In the data rows, the value 128 means zero.
Here are some numbered points:
tensor([152, 111, 148, 188, 117, 140, 143, 170,  94, 156, 121, 105,  96, 103, 120, 171, 111, 141, 134, 187,  99, 105,  81, 124, 109, 140, 101, 133, 153, 135, 105, 116]) 0
tensor([126, 134, 166, 155, 109, 164, 147, 160,  96,  80, 155, 171, 105, 108,  70,  64, 145, 144, 105, 160, 116, 123, 142, 148,  60, 146,  71, 107,  93, 118, 120,  41]) 1
tensor([181, 120,  89, 136, 155,  89, 170, 141,  78, 106,  78,  45, 122, 146, 196, 186,  84, 138,  98,  97, 155, 236, 158, 177,  42, 151, 124, 144, 128, 129, 162, 161]) 2
tensor([104, 144, 111, 139, 152,  77, 108, 151, 119, 186, 129, 104, 101, 100, 128, 140, 152, 118, 118, 178,  87, 127, 102,  30, 172, 173, 149, 150, 100, 126, 122, 164]) 3
tensor([146, 135, 204, 125, 139, 147, 158, 139, 173, 169, 147, 109, 115, 123,  51, 124, 113, 181,  99, 138, 139, 153, 105, 127, 116, 135, 112, 111, 149,  77, 143, 109]) 4
tensor([108, 126, 104,  96,  93, 169, 129,  98, 138, 102, 134,  93, 153, 123, 148,  40, 175, 120, 118, 148, 135, 102, 124, 129, 107, 133,  83,  93,  51, 113, 124, 156]) 5
tensor([191,  96, 105, 153, 116, 102, 150, 173, 152,  98,  98, 127, 141,  92, 154, 153, 140, 125, 178, 122, 132, 165, 185, 170,  72,  79, 141, 105, 163,  92, 165, 139]) 6
tensor([132, 146, 122, 153, 105, 144, 102, 108,  85, 119, 135, 114, 138, 121, 107,  60, 149, 137, 156, 108,  69, 100, 116, 116, 193, 149, 146, 125, 155, 155, 103, 127]) 7
tensor([139, 107, 103,  98, 123, 101, 152,  64, 111, 147, 150, 157, 107, 109, 103, 105, 100, 121, 139, 255, 116,  86,  76, 105, 146, 170,  96, 139, 113, 117, 174, 127]) 8
tensor([108, 112,  98, 130, 158,  81, 164,  97, 171, 116, 148, 159, 119, 143, 105, 131, 115, 139,  93, 180, 131,  81, 121, 106, 165, 116, 140, 140,  97, 123, 114,  88]) 9
tensor([ 81, 124,  91, 127, 106, 137,  97, 117, 110, 154, 152, 135, 150, 132, 153,  90, 140,  96, 115, 108, 122, 141, 158,  96, 149, 110, 146, 136,  75, 139, 161, 113]) 10
tensor([104, 160,  99, 157, 111, 141,  98, 169, 165, 116, 119, 199, 104,  80, 139, 122, 136,  95, 206, 110, 143, 136, 152, 132, 101,  75, 162, 169, 122, 161, 122, 123]) 11
tensor([144, 163, 105, 132, 109, 126,  96, 118, 110,  99, 149, 111, 100,  40,  97,  95,  92, 179, 120, 145,  92, 115, 173, 187, 132, 180, 104, 142,  82,  93, 109, 120]) 12
tensor([ 76, 131,  87,  74, 124, 110, 166, 176,  83, 123,  85,  86, 119, 148, 118, 137, 180,  77,  89, 123, 142, 125, 111, 129, 115, 183, 107, 142, 138,  92, 115, 137]) 13
tensor([ 84, 178, 108, 123,  81, 101, 126, 108,  89, 116, 183, 132, 126, 113, 147, 105, 125, 182, 128, 125, 161, 135, 154, 132, 156, 135, 160, 146, 103, 171,  95, 131]) 14
tensor([ 94, 148, 228, 157, 152, 138, 197, 176, 137, 108,  86,  85, 116, 109, 115,  70, 181, 156, 154, 172, 167, 106, 124, 167,   0,  60,  53, 144,  25, 157, 124, 127]) 15
tensor([146, 122, 119, 135, 147, 129, 209,  50, 147, 125, 123,  73, 121, 165,  72, 131, 101, 175, 108, 233, 113,  75,  72,  82, 133, 158,  84, 118, 111,  99, 150,  78]) 16
tensor([ 95, 171, 121, 135, 165,  88,  94, 130, 185, 173, 115, 165, 178,  78, 124, 157, 129, 139, 150, 157, 157, 103, 130, 132, 159,  63, 138, 179,  92, 133, 123, 169]) 17
tensor([144, 111, 145,  91,  74, 150,  78, 126, 131, 111, 144, 113, 124, 137,  86,  68, 120, 164,  93,  68, 101, 182, 119, 165, 140, 161, 160,  61, 155, 115, 153, 148]) 18
tensor([191, 165,  93, 104, 104,  98,  86,  76,  94, 173, 148,  43, 208, 140, 136, 100,  94, 153, 138, 113,  92, 106, 163, 136, 167,  50,  95, 126, 144, 155, 156, 167]) 19
tensor([ 10, 178,  85, 109,   3, 137, 212,  89, 135,  26, 166,  92, 136, 188, 147, 144, 152, 236, 207, 163, 197, 218, 132,  96, 142, 156, 165, 185,  79, 173, 142, 167]) 20
tensor([ 86, 152, 151, 122, 166, 110, 128, 139, 172, 206, 141, 145, 104, 126, 126, 150, 131, 120,  85,  98, 165, 163, 103,  99, 101, 113, 147, 121, 134, 139, 103, 151]) 21
tensor([141, 156, 119, 155,  86, 149,  94, 151, 108, 103, 141, 180, 156,  87,  93,  53, 125, 132, 100, 126, 136, 114, 168, 170, 105, 108,  68, 105, 139, 142,  89,  62]) 22
tensor([145, 142, 135, 136, 156, 180, 142, 149, 125, 121, 117, 156, 102, 143, 128, 156, 188, 145, 103,  76,  93, 123,  68, 132, 186, 148, 138, 102, 142, 127, 115,  94]) 23
tensor([112, 203, 163, 101, 194, 148, 153, 133, 186, 226,  89, 105, 127,  86,  96, 139,  93, 143, 200, 163, 150, 135, 134, 161, 112,  85, 125, 191, 109, 163, 146, 178]) 24
tensor([105, 126, 168, 108, 126, 101, 160, 155, 100, 103, 138, 136, 119, 118,  97, 145, 131, 128, 197, 123, 171,  83, 166, 153, 114, 184, 146, 164, 112, 120, 137, 126]) 25
tensor([111, 116, 135,  63, 136, 109, 121, 155, 100, 122,  66,  81, 111, 119, 138, 112, 157, 140, 139, 133, 127, 113, 155, 151, 109, 222, 151, 143, 131, 105,  91, 158]) 26
tensor([123, 169, 229, 142, 110, 137, 193, 155, 128, 173,  87, 111, 141, 121,  90,  66, 144, 159,  63,  93, 194, 128, 134, 175, 124,  57,  78,  99, 107, 140,  94,  89]) 27
tensor([ 99, 156, 107, 124, 103, 100, 120, 128,  99, 121, 149, 132, 150, 101, 130,  90,  92, 137, 119, 144, 125, 121, 147, 132, 145, 132, 163, 149, 101, 152, 127,  96]) 28
tensor([135, 192, 170, 124, 153, 158, 129,  79, 110, 192, 124, 174, 139, 106, 100, 113,  96, 150, 141,  92, 131,  68, 142, 175, 182, 134, 151, 134, 157, 156,  90,  93]) 29
Which point above is nearest to each new point? Its number follows each.
tensor([127, 104,  86, 131, 142,  63, 153,  85, 126, 156, 138, 141, 138, 149, 123, 121, 100, 107, 111, 145, 116, 107, 120, 104, 160, 153, 152, 156,  88, 143, 109, 100]) 9
tensor([133, 104, 124, 126, 180, 139, 116, 128, 147, 161, 179, 157, 150, 172, 125, 202, 129, 132,  47, 113, 153, 125, 111,  79, 131, 146, 110,  95, 103, 141, 110, 132]) 21
tensor([152, 137, 164, 146, 153, 118, 125, 170,  95,  76, 172, 158, 144, 120, 138, 166, 105,  85,  78, 151,  94,  83, 141,  94,  88, 144,  52, 152, 130, 200,  98, 137]) 0
tensor([113, 131, 140,  95, 133, 100, 118,  73, 111, 133, 151, 111, 174, 126, 121, 168,  83,  91,  99, 108, 136, 102, 180, 158, 122, 132, 130,  94, 181, 166, 159, 146]) 28
tensor([133, 132, 134,  86, 108,  87, 138, 160,  73, 163, 128, 103, 108, 112, 100, 131, 124, 128,  53, 111, 123, 158, 128, 109, 127, 150, 103,  90, 119, 114, 138, 161]) 13
tensor([ 89, 133, 174, 153, 144, 150,  87, 131, 159, 172, 153, 140,  89, 148, 105, 137, 142, 133, 129,  60, 145, 147, 150,  95, 134,  70, 150, 124, 131, 130, 112, 125]) 21
tensor([131, 153, 154,  95, 149, 145, 129, 106, 171, 147, 148, 139, 116, 138,  84, 113, 131, 179,  98, 144, 146, 168,  70, 126,  96, 129, 124,  91, 175, 126, 134, 111]) 4
tensor([117, 135, 133,  88, 123,  95, 143, 171,  64, 165, 108,  49, 158, 152, 159, 108, 143,  65,  82,  87, 163,  92, 158,  84,  78, 125,  88, 110, 123, 112, 127, 188]) 13
tensor([133, 154, 115, 163, 169, 139, 154, 141, 136, 143,  86, 130, 113, 114, 138, 116, 191, 140,  93,  64, 144, 106, 116, 145, 178, 118, 143, 140,  67,  87, 127, 109]) 23
tensor([132, 140, 140, 113, 124, 165,  80, 109, 140,  83, 206, 179, 120, 155, 126, 177, 110, 123,  87,  92,  86,  97, 182, 107, 122, 125,  81, 125, 100, 165, 158, 154]) 10
tensor([178, 110, 114, 145, 123, 146, 115,  97, 106,  96, 124,  95, 100, 195, 148, 143,  87, 139, 167, 131, 120, 121,  88, 125, 124, 124,  93, 118, 172, 134, 169, 111]) 0
tensor([171, 126,  87, 109, 118, 110, 162, 123, 100, 111, 129, 106, 141, 142, 145, 141,  75, 151, 160, 130,  89, 154, 148, 147,  87, 155, 134, 126,  67, 157, 161, 132]) 28
tensor([145, 134, 184, 115, 105, 130, 177, 148,  85, 115, 161, 131, 144, 140, 146, 141, 176, 160,  90,  71, 133, 118, 152, 116, 174, 105, 110,  99, 143, 160, 157, 162]) 23
tensor([118, 112, 124,  86, 138, 104,  97, 103, 154, 183, 116, 131, 136, 144, 170, 109, 143, 102, 146,  70, 139, 153, 143, 114, 153,  98, 184, 139, 115, 117, 157, 176]) 10
tensor([ 98, 168, 224, 130, 105, 175, 155, 130, 128, 178, 118, 100,  99,  55,  90,  67, 194, 134, 139, 199, 119, 100,  90, 148,  80, 118,  69, 162,  85, 182, 117, 121]) 15
tensor([146, 164, 114, 167,  87, 195, 133, 143,  98, 101, 125, 136, 167,  82,  79,  57, 112, 185, 123, 130, 130, 113, 173, 127, 113,  93,  58, 113, 134, 143,  50,  79]) 22
tensor([151, 132, 162,  97, 104, 182,  61, 175, 176,  94, 139, 121,  76, 113,  81, 114, 107, 121, 128,  90, 116, 224,  75, 161,  69, 116, 165, 106, 164, 115, 137, 121]) 18
tensor([136,  60, 171, 194, 123, 113, 111, 126, 154, 124, 106,  94, 108, 134, 124, 115, 112,  80, 169, 183,  63, 121,  49,  96, 118, 144, 102, 107, 198, 142, 148, 131]) 0
tensor([118,  98, 113, 116,  68, 127,  94, 106, 135, 103, 128, 156, 155, 132, 131,  93, 179, 101, 147, 154, 127, 134, 121, 149, 111, 123, 130,  82, 130,  94, 154, 180]) 5
tensor([118,  73, 125, 137, 100, 165, 136, 152, 166, 104, 117, 122, 168, 140, 151,  80, 187,  83,  93, 153, 117, 130, 100, 105, 119,  84,  71,  87, 130,  85, 137, 122]) 5
tensor([196, 121, 115,  90, 117, 105, 132,  95, 112, 137, 132, 102, 181, 123, 129, 104,  80, 170, 148,  99, 120, 146, 137, 150,  88,  69, 136, 136, 136, 126, 187, 145]) 19
tensor([130, 120, 150, 158, 148, 117, 141, 131, 108, 137, 179, 105, 143, 146, 145, 137,  87, 128, 144, 165, 144, 122, 128,  83, 130, 101, 156, 116, 120, 149, 124, 115]) 28
tensor([127,  94, 162,  34, 112, 144, 113, 111, 156,  60, 117,  95, 154, 130, 118,  73, 210,  55, 142, 147, 129, 147, 100, 136,  33,  96,  69,  85,   0,  89, 171, 178]) 5
tensor([165, 112,  83, 141, 105, 142, 100, 172, 131, 111, 135, 103, 152,  88, 117, 128, 137, 106, 195, 103, 138, 156, 154, 197,  84, 111, 147, 120, 151, 101, 139, 162]) 6
tensor([104, 167,  75, 151, 150, 129, 134, 130, 134, 124,  52, 157, 108, 162, 160, 123, 176, 136, 139, 108, 105,  90,  67, 104, 187, 124, 128, 143, 120, 106,  91, 107]) 23
tensor([101, 110, 114, 123, 181,  81,  64, 161, 146, 177, 117, 146,  71, 107, 115, 130, 144, 127, 118, 141, 119, 155,  92, 148, 115, 158, 151, 134, 112, 100,  92, 102]) 21
tensor([135, 138, 111,  85, 107,  44, 144, 131,  67, 167, 111,  42, 130, 128, 155, 135, 108, 133, 128, 115, 177, 118, 215, 117, 118, 167, 132, 124, 108, 108, 151, 164]) 26
tensor([113, 128, 115, 146,  97, 178, 148, 140, 117, 112, 132, 152, 116, 129, 167, 179, 182, 158, 156, 132, 145, 113, 101,  72, 223, 118, 120, 140, 121, 104, 153, 148]) 23
tensor([114, 140, 112,  81, 153, 140, 144, 175, 157,  69, 103, 168, 133, 122, 159, 164, 156,  65, 207, 105, 120, 100, 154, 166, 164, 169,  89, 165, 144,  92, 123, 117]) 25
tensor([107, 125,  84, 174,  96, 137,  92, 157, 141, 141, 150, 126,  94, 108, 137, 116, 177, 134, 144,  89, 147, 167, 137, 132,  91, 119, 169, 141, 154, 150,  92, 122]) 11
tensor([129,  79, 142, 170, 150, 127, 141, 128,  48, 136,  85,  45,  75, 165, 140, 114, 138, 119, 137, 167,  69,  79,  82,  55, 107, 122, 109, 169, 209, 180, 131, 144]) 0
tensor([118, 153, 208,  47, 166, 146, 135, 122, 182, 150, 115, 145, 119, 119,  63, 111, 109, 168,  85, 127, 128, 163,  87, 141, 126, 135, 111, 121, 169, 103, 129, 126]) 4
tensor([142, 109, 102, 106, 162,  94, 131, 129, 127, 105, 141, 153, 107, 141, 120, 125,  90, 138, 128,  72, 161, 148,  76, 136, 128, 132, 186, 145, 141, 147, 134,  98]) 28
tensor([124, 133, 106, 128, 116, 157, 114, 116, 114,  98, 172, 187, 174, 138, 102, 172, 140, 119,  78, 142, 179,  67, 174, 121, 110, 132,  76,  75, 122, 171, 125, 130]) 22
tensor([160, 127,  83, 117,  98, 165, 128,  67, 188,  96, 138, 110, 126, 146, 112, 157, 104, 150, 127, 115, 123, 192, 104, 164, 119, 135, 152, 121, 154,  80, 139, 126]) 18
tensor([ 91, 146,  44, 145, 121, 129, 109, 127, 155,  86,  94, 153, 161, 150, 114, 107, 114, 116, 136, 133, 148, 128, 113, 158, 105, 127, 161, 159, 122, 141, 123, 110]) 28
tensor([200, 101, 120, 153,  82, 117, 176, 125, 135, 111, 110, 148, 180, 104, 158, 126,  76, 174, 134, 140, 125, 126, 183, 104, 158,  51, 104,  95, 160,  81, 145, 109]) 6
tensor([114, 138, 144,  90,  86, 154, 116, 102, 147, 143, 152, 125, 127, 155,  78,  75, 128, 152,  74,  98, 135, 152,  67, 115, 140, 107, 136,  83, 192, 109, 142, 128]) 18
